Each named turn below is shown by a few rows before and after it. Which turns, in which order, take the first row of each later pair to the second? The first pair is answered.
V (before => after):
| -16 |   5 |   4 |   0 | -22 |   5 | -26 |   8 | -12 |   7 |   0 |   5 |  -8 |  -6 |  -1 | => | -17 |   9 |   8 | -11 |  -1 | -12 | -26 |  11 |   0 | -14 |  -1 |  -2 |   5 |  11 |   2 |
| -11 |   5 |   7 |  -1 |  12 |  -7 |   0 |  -1 |  10 |  -7 |  -1 |   2 |   7 |  -3 |  -1 | => |   5 |   6 |   6 |   3 |   2 |  -6 |   5 |   0 |   4 |   1 |  -1 |   5 |  -3 | -15 |   8 |
| -11 |   7 |   5 | -14 |  -1 |  -5 | -15 |  13 |   3 |  -9 |  -2 |  -3 |  13 |   6 |   4 | => |  10 |   8 |   5 | -10 | -13 |  -7 |  -5 |  13 |   0 |  -3 |  -4 |   1 |   1 |  -9 |  20 |
| -24 |   8 |   5 |  -5 |  11 |  -8 | -23 |  -6 |  -3 |   7 |   0 |   6 |   8 |   4 | -26 | => |  16 |  17 |  10 | -14 |  17 | -29 |  -6 |  -3 |  10 | -10 |  -5 |   6 |   5 |   0 |   8 |
S (before => after):
| -4 |  1 | -7 | -2 |  0 |  2 |  2 | -3 | -3 | -5 | -2 |  2 |  2 |  2 | -4 | => |  0 |  3 | -7 | -1 | -3 |  1 |  0 | -1 | -3 |  3 |  0 |  2 | -2 | -5 | -3 |
|  16 |   3 |  -3 |  -3 |  11 |  -7 |   4 |   6 |   7 | -14 |  -3 | -17 |  -7 |   4 |   6 | => |  11 | -11 | -11 |   7 |   4 |  10 |  17 |   1 |  -1 | -15 |   0 |  -5 |  -4 |   8 |  -3 |
|   6 |  -4 |  -4 |  -3 |  10 |  -2 |  15 |   2 |   4 | -25 |  -1 |   6 |  12 |  15 |   5 | => |   8 |  -7 |  -8 |  11 | -15 |  16 |  16 |   0 | -12 |  -1 |   3 |  11 |  -6 |  -7 |   0 |
G (before => after):
|  13 |   1 | -11 |  19 |  -6 |   0 |   5 |  -4 |   9 |  -3 | -11 |  -6 |  -6 |   2 |   2 | => |  12 |   3 |  -9 |  15 |   1 |  -4 |   2 |  -2 |  14 |  -8 | -12 |  -8 |  -3 |   6 |   3 |
|  7 |  0 |  1 | -2 |  5 | -2 |  1 |  0 |  0 | -4 | -3 |  1 |  2 |  2 |  5 | => |  2 | -1 |  3 | -4 |  7 | -3 | -4 |  1 |  1 | -1 | -3 |  0 |  7 |  4 |  1 |
|  15 |   5 |   0 |  -6 |   7 | -15 |   6 |  -2 |  10 | -12 |  -2 |  -4 |  -1 |   2 |  13 | => |  -5 |   7 |   1 | -10 |  12 | -16 |  -7 |  -1 |   9 |  -9 |  -1 |  -9 |   7 |   9 |  -1 |
| -1 | -4 | -3 | -9 | 11 | -2 |  2 | -3 |  1 | -7 |  3 |  1 |  2 |  4 | -1 | => | -6 | -6 | -4 | -7 |  9 |  2 |  0 | -4 | -2 | -2 |  4 |  0 |  3 |  5 | -6 |
Pairs:
Between the rows of a pair lie 2 to 3 turns.
|  -2 |  18 |   8 | -15 |  16 | -17 | -18 |   0 |  13 |  -2 |   3 |  -5 |   7 |   3 | -15 | => |  19 |   0 |  -1 |  -8 |   7 |  -5 |  21 |  -3 |  11 | -20 |   3 |  15 |   5 |   6 |   3 |
S then V
| -27 |  -6 |  -7 |  -6 |   2 | -14 | -16 |  -5 |   3 | -17 |  -7 |  -4 |  21 |  25 | -17 | => |  11 |  15 |  -1 |   0 | -24 | -19 | -23 |  -4 |  -6 |  22 |  -5 | -11 | -15 | -20 |   8 |
G then G then S
|  23 |   3 | -13 |  -9 |   8 |  -9 |   2 |   9 |   6 |  -8 |  -1 |   0 | -19 |  -6 |   8 | => |   9 |  -5 | -16 | -13 |  19 |  -7 |   2 |   8 |   9 | -19 |  -3 |   1 |  -5 |  12 |  -3 |
S then G
|   0 |  -8 |  -2 |  -5 |   7 |   0 |  10 |  -1 |   6 | -17 |  -2 |   7 |   9 |  17 |   6 | => |  17 |   2 |   1 |  -2 |  -8 |  -2 |   6 |  -3 |   0 |   3 |  -1 |   4 | -13 |  -9 |  20 |
V then S
|   7 |   2 |   3 |  -9 |   5 | -12 |  10 |   1 |  10 | -17 |  -4 |   1 |   8 |  10 |  10 | => |  -6 |  -4 |   1 |  -6 |   5 |  -3 |  10 |   1 |   4 | -18 |  -3 |   5 |  12 |  17 |  -1 |
G then S then V
|  37 |   2 |   5 |  -1 |  -3 | -12 |   8 |  -3 | -10 |   1 |  -1 |  -1 | -16 | -13 |  30 | => |  14 |  11 |  12 | -17 |  23 | -29 | -16 |   0 |   3 | -10 |  -3 | -16 |   3 |   8 |  18 |
G then V then S
|  -3 |  12 |   5 |   5 | -11 |   0 | -19 |   3 |  -6 |  24 |   2 |  -4 |  -9 | -11 |  -5 | => | -22 |  -6 |   0 |   0 |   7 |   2 |  -7 |   2 |   0 |  -6 |   0 |   2 |  15 |  20 | -18 |
V then S
